One turn moves each row of this set onto another row. After a few examples, where does it send each row asked below?
Z_626: [  6  -7 -11   9  -1  -1  10 -13   0  12 -17 -12   5  -1  19   7 -20 -15
  13   4   7  -5 -12   7   1  12   3   1  -1  -9   8   3 -18   5 -11  14
   0   2  11   1   8   0  -5 -12   5   4  13 -10   1   8  -7  10  -4 -10
  -3   4   2  -5  -4  12  -2   1  -5  -4   3   8   2   7 -13 -14  -5 -17]
Z_280: [  3  -6 -12   9   4   8  13 -14 -11  12 -13  -4  11   7  13   0 -17 -16
   2  -3   0  -5  -8   1   3   7   4   3  -3   2  15   5 -20  -3  -4  12
  -5   8  13  -6   7  18   2 -11   6   5  17  -7  -2  -2 -14   6  -2  -8
  -1   0  -1   0  -4  18  -3  -4  -6  -7   7  -3   5   1 -19 -17  -4 -10]
Z_221: [  2   3  12   6  -8  -9  -9   2  -8  22  -6   5  21 -12   5   6 -18 -16
  -1  12   6  -8  -1  -8   8 -10  -7  -7   9   2  -9  16   0  -8 -12  12
  23   3   5   3   3  10  -4   8  19  -3  19  -9  18   5  -9  -2   4 -14
   1   9  -1   3  -9   2   3   2   1 -12  -1 -12  12  -1 -13  -8  -1   7]
Z_875: [  4 -14   1   9   6  -7  -9   2   5  14 -15 -10   3   7   1  -1 -12 -18
   8   1   2 -11  12 -18   6   9 -10  -3 -18  11  -7   6   2 -13 -20   0
  19  -3  12  -6  12  -1 -18  13   4   4   2  -1  18  19  -6  -7   4  -5
   5  -8  -8  17  -6   0  -5  -3  10  -2  -4 -12   6  -8 -12  -8  -4  -2]
Z_957: [  6   3  -6  11   5   3   1  -6  -7  14 -21  -8   5  -1  12   1 -24 -14
  12   4  10   0  -6  14   2  13   0  -4  -1  -1  -2   8 -10   1 -15  17
 -11   0  16   9   1   0  -1 -13   2   1  13  -8  -4   4  -8   6  -4  -9
  -1   2 -12   1 -17  16   0   3  -4  -3   3   7   0  10  -8  -9   2 -11]
Z_29: [  5  -1  12  12  11 -13 -10  -2 -12   6  -1   4  19  17   8  -8 -12 -13
   6   5  17  -5 -20   0 -11  -1  10  -3 -10  13  -1   1  -7  -4  -5  -8
   8   1   8   8   8 -12  -5 -14  -2  17   1   2  27   9 -10 -16  12  -2
  -3  -5  -4  15   5   5 -13  -2   9 -15   3  -6  -1  11 -20  -7  -8 -10]
Z_961: [  3  -2  -3  15  -6   6 -14  -6  -3  11 -10  -9  21   6   0   4 -21 -15
   5   8  -6 -11 -10   1  -3   5  -9 -15   8  -3  10   2  -6 -22  13   5
  19   3  -1  -3  12 -13 -15   3  12  10  13 -10  18   6 -10 -26  -1   6
   9   6   0   5 -11  -3  -3  12 -13   4  -2  11 -13   4 -21 -11  -2  -2]
Z_883: [ 10  -4   4   0   3  -5  -5  -6   5  16 -11  -6   6   6   7   0 -15 -19
  10   0   8 -11   8 -19   0   3  -7  -3 -11  10  -4   7   1 -22 -23  -6
  12   3  21  -5  20  -8 -18   7   5  13  10  -7  17  15  -3  -9   1  -2
  11  -7   5  14  -3  -2   1  -1  10   5 -10 -10  11 -10 -12  -3  -3  -2]
Z_204: [  8  -5  -9   4   8  10  11 -16  -5  15 -16  -3   8   6   7   3 -12 -13
   1  -6   7  -5 -17  -5   3  11   4   7   1  -1   3   2 -18   5  -9   8
  -3   2   8  -8   5  10  -6  -9   3  -2  12  -4  -4   6  -4   8  -7 -14
  -4  -3  -8   2 -11  18   0  -6   4   2  -3   8  11   8 -20 -11   3  -5]
Z_273: [  8   5  15   5   5  -7 -10   1  -4   2   9  11  10  19   3 -14 -11 -17
   1   4  15  -9 -19  -2   4   1  12   0   1   2  -2   4  -5 -13 -11 -10
   3   1  12   6   3  -4  -3  -5  -3   8   7   6  18  13 -13 -17   3  -5
  -4  -3  -1  16   4  -6 -18 -10   9  -8  -9  -2  -4   7 -16 -11  -6 -10]
Z_636: [  6  -3  -8   6 -12  -7  -7  -5 -16  13 -17  -4  22   1  -2   0 -23 -17
   2   6  -5 -11 -15  13   4   1 -12  -6  10   2   6   0  -2 -13  11   8
  21   0   9 -10  15 -18 -13   0  14   5  21  -8   9  13 -13 -19   3   0
  11  -5  -4  13 -14   7  -5   8 -11   2   7  10  -2  -5 -20 -15   0   4]
Z_399: [  2  -8  -2   9  -7  -5   8  -7 -15  11 -18  -2  10   9  17   2 -14 -10
   4   5   8  -9  -8   2   1  18   9   8   0  -1   7  -6 -18  10  -7  17
   0   3  19  -6   3   6  -4 -13  -2   0  15 -11   3   6 -16   8   2 -17
  -7  -4  -8   4  -7  13  -9  -3   5  -2   8   8   7   1 -15 -11   3 -10]
Z_922: [ -6   2 -13   7  -2   5  14  -9  -9  15 -15  -7   8   5  19   1 -23 -14
   8   7   3  -2 -21   2  -4  10   0  -3   3   1   4   7 -22   4 -17   8
  -6   2  24   2   0   3   0 -15   3   7   4  -9   2   2 -10   0   7 -11
  -6  -9  -5  -1 -13  10  -4  -1   3   1   5   4   8   6 -13 -15   3 -10]
Z_220: [ -7 -17  -1   8   3 -10 -10   0  -8   5   0   4   8   1  14  10 -10 -18
   1   0   1 -11  -4 -11   4  -3  -7   1  11   7   5  -6 -12   1 -14  11
  16  13  12 -19  19   4  -7  12  10   8   3 -19   9  19 -10  -2  -2 -12
   3   4 -10   8  11   4  -3  -9   7 -15   1 -15   2  19 -20 -13  13  -9]
Z_448: [  6  -4  15  13   3  -8  -9   7  -3   5  11   6   9  26   5  -3 -14 -16
   9   2  17  -2  -7   2  -6   4  11  -8 -12  -1   1   9  -8  -6  -1   2
   1  -4   8   4   2  -7 -11 -14  -3  18   2   1  25  10 -13 -16  -4  -5
  -8   0  -7   5  -2  -3 -14  -7   3 -13   2  -5  -2  16  -8  -7  -5 -11]
Z_130: [ 10   2 -18  14   3   8   7 -12 -11  18 -22  -4  16   2  15   3 -29  -9
   6   3   9   1 -15  -1   5   9  -3   6  -1   6   4  -2 -19   2 -13   6
  -2   8  10  -1   2   8  -3 -13   6  12  10 -13  -1   1 -12   4  -8  -5
  -4   1  -6   1  -6  14  -6  -3   7 -13   9   7   7  10 -15 -12  -6  -9]
Z_994: [  3   3   9  11   2  -9 -15   9  -7   3   5   9   5  15  12  -9 -16  -7
  -1   5   6 -11 -20   4  -6  -1   8  -8   1   4   0   7 -13  -9  -4  -1
   4  -2  11   7  12 -19  -5 -17  -4  21  -2   1  26   9 -17 -22   1   0
  -6  -8 -19  10  -8   0 -10  -6  12  -4  -3  -6   2  10 -11 -11  -8  -7]
Z_904: [ -3  -3 -10  15   3   5 -13  -6  -3   1 -13  -9   9   3   3  -8 -20 -13
   8  13  -6 -19  -9  11  -1   9 -10  -4   8  12   4   1  -4 -20  12   4
  17   0   4   2  17 -18  -8   6  10  14   6  -6  10  10  -9 -23  -2  -4
  13  -2  -5   7 -11   2   1   6 -15   8  -8  11  -8   1 -22  -9   1 -10]
Z_780: [  0   3   8  18  -5 -16  -9  -1 -14  17  -9   2  15 -10   6  12 -19 -19
  -3  15   8 -13   0  -2   8  -8 -11  -9   2   6 -11  17   2  -7  -7   8
  27   5   6  -1   4   5  -6   1  16   0  13 -11  14   9 -16   4   0 -18
   4   3  -2  -1 -21   5   8  12  -1  -9  -2 -11   8  -2 -18 -11 -13  -8]
Z_169: [  3   1   7  11   4  -9 -14  -2   9  10 -16  -8  -1   4   3   0 -12 -23
   6   3  -1  -5   6 -15   2   0  -7  -7 -15  14  -3   3   7 -15 -21  -5
  16   6  21 -10  16 -10 -18  10   4  19   1 -11  13  20  -9 -10   5  -5
   5  -8   0   7  -6  -1  -7   1  14  -3  -7  -7   5  -6 -15  -2  -4  -3]
Z_17: [  5   2   5   9 -10 -14 -10   1 -14  13 -10   6  16  -8   5  14 -19 -11
  -1  17  12 -10  -1  -5  14  -9  -9  -5  13   5  -5  13  -1  -5 -12   2
  20  -2   7  -4   0   2  -6   0  12   0  17  -4  19   6 -17  -1 -12 -12
   2   9   4  -1 -13   5  11   2   0 -17  -7 -12  15   0 -20  -8  -5  -6]
Z_823: [  7   2   0  14   3  -5  -9  -7 -17   4 -11  -8  16   1  -4   7 -20 -19
  -1  10  -5 -15  -3  10  -2   2  -8 -16   7   2  15   4  -4 -21   8   5
  16   3  -3  -6  14  -4  -6  -1   6   5  14   0  12   4 -12 -24  -5   5
   8   1  -2  16 -10  12 -10   7 -16  -1  -1  -2  -6 -12 -26 -13  -5   2]
Z_804: [  7   1  11  11   3 -10  -9  -3  -9   1   1   8   8  18  -3 -15 -10 -16
   0   1   7  -2 -16   2  -2   0  14  -4 -16   6  12   6 -11 -11  -7  -4
  -2  -2   8   3   9  -6   0 -11  -6  20   6   0  19   7 -12 -15   4  -4
   0  -4  -2  10   8  -1 -15 -13   6 -14  -5 -13   2   3 -11 -10  -5  -6]
Z_487: [ 11  -2  -6  14   5  -3 -11  -4 -10  10 -11  -3  23   8   7   4 -29 -17
  -4  18   4 -15  -1  12 -11   7 -14  -6  15  10   7  -4 -10 -22   5   3
  18   4   4  -5  17  -4 -10   3  11  12   6  -7  19   3  -6 -22   0   7
  10   2   0  12 -17   4  -6   7 -11   5   2  12  -4  -7 -21  -9  -2   0]
Z_685: [  9  -2  -7  10   2  -2 -11  -8 -13   1 -10  -8  16   6   2   4 -24 -23
  -1   7   0 -19  -7   9   1  -4  -9  -4  15  -1   8   4  -5 -16   2   6
  22  -1   3 -12   9  -7 -12   2  14  -2  13  -2   9   0  -6 -31  -7   3
  17   1  -7  19 -19   3  -6   1 -11   1  -9   5  -5   6 -28 -14  -3   2]
Z_585: [  3  -2   1   4   1  -5 -11  -1   4  18  -5 -11   5  -1   4  -3 -14 -27
  12   4   7 -12  10 -18   0   5  -9  -3 -13  17  -2   7   3 -20 -25   1
  19  -1  16  -4  11  -3 -19  12   4  10   2  -7  11  14 -10 -12   3  -2
   5 -13  -3   4 -16  -1  -5  -1  12   2 -11  -9   6  -4 -13  -5  -4  -6]
Z_459: [  3   1  -8   9  -1   2  -8   7 -10  12 -16  -8  14  -1   9   3 -24 -14
   1  12  -5 -13 -19   3 -10   4 -17 -12  11   5   3   4  -6 -15   8   8
  13   4   4  -5  11 -14  -9   4   4   5   6  -3  14   0 -17 -26  -7  -1
   9  -7  -6  14 -20  12   1   7 -14   9   3  12 -13  -1 -21 -16   1  -3]
Z_895: [ -3 -13   6   7  12  -8 -12  -1 -12  12   2   1   0   7  19   9 -13 -17
   3  -7   2  -9  -6 -12  -7  -1  -4  -6   5  13   3  -5 -10  -3 -12   9
  20  10  11 -16  15   6  -2  17   6  11   2 -18   7  22 -16  -3   1 -16
   1   8  -8  11   0   6   5  -5   9  -6  -6 -12  -7  23 -13 -12  11 -13]
Z_843: [  0  -2   3   8  -3  -7 -13  -1 -16  17  -7   7  11 -17  11  13 -16 -16
  -4  11   7  -3  -4  -7  12 -10  -4 -11  11   6 -10  12   3  -9  -8   7
  23  -1   2  -1   1   2  -6   1  12  -4  13 -12  14   7 -11  -5   3 -15
  -4   7  -2  -6 -19   3   8   3   2 -16  -8 -14  12   7 -13  -6  -9  -5]
Z_976: [  3   1  10  11  -1  -8 -12  10 -17   6   6   8  12  24   4 -16 -13 -18
   9   4   4  -4 -11  -3   6   1  13  -2  -5   2   1   7  -4 -10  -3   3
   9   8  14   0   9  -8  -8  -7  -5  21   8   0  28  11 -11 -21   4  -3
   0  -9 -10  15  -2  -4 -19 -12   9  -8   5   9   1   3  -9  -8  -7  -2]
Z_629: [  0   7  13  15   8   1  -9   4  -9   2  12  11  16  11  14  -8 -13  -9
   9   0  10  -8 -14   2  -4  -2  15 -10  -5   4   1   8  -3  -4  -1   0
   1   4  17   2   2  -6  -8 -16   0  20   0   2  19  15 -16 -19   4  -2
  -2  -6 -12   1  -1  -2 -10   0  -3  -8  -2  -5  -2  21 -16  -3   6  -8]
Z_558: [  0 -14   2  11  13  -7  -7   0 -18   8   0  -1   7  13  10  16 -11 -17
   6  -6   3 -10  -5 -20   0   2 -11  -4   6   9   3  -2 -13  -1  -9   5
  18  13  12 -14  18   5  -3   7   0   7   9 -20  14   9 -15  -2   1 -15
   3  10  -7  15   6   4   7 -11   6  -9  -3 -10  -1  25 -20 -12  13 -11]
Z_893: [ -2 -11   8  15   5  -5 -11  -1  -9  12   0   3   6   8  15   9 -12 -17
  -1   0   4  -4  -2 -14  -5  -1  -6   0   6  12  -3   4  -8   1  -5  14
  12  16  15 -17  20   6  -6  10   6  13   6 -27   1   6 -14   1   7 -14
   3   8  -7   4   0   7   2 -12   8  -8  -1 -14   0  24 -11 -10  12 -16]

Z_895 goes to Z_585
Z_875 goes to Z_221
Z_994 goes to Z_459
And these:
Z_961 goes to Z_626
Z_399 goes to Z_976
Z_804 goes to Z_823
Z_629 goes to Z_904
Z_29 goes to Z_487
Z_685 goes to Z_204
Z_893 goes to Z_169
Z_558 goes to Z_883

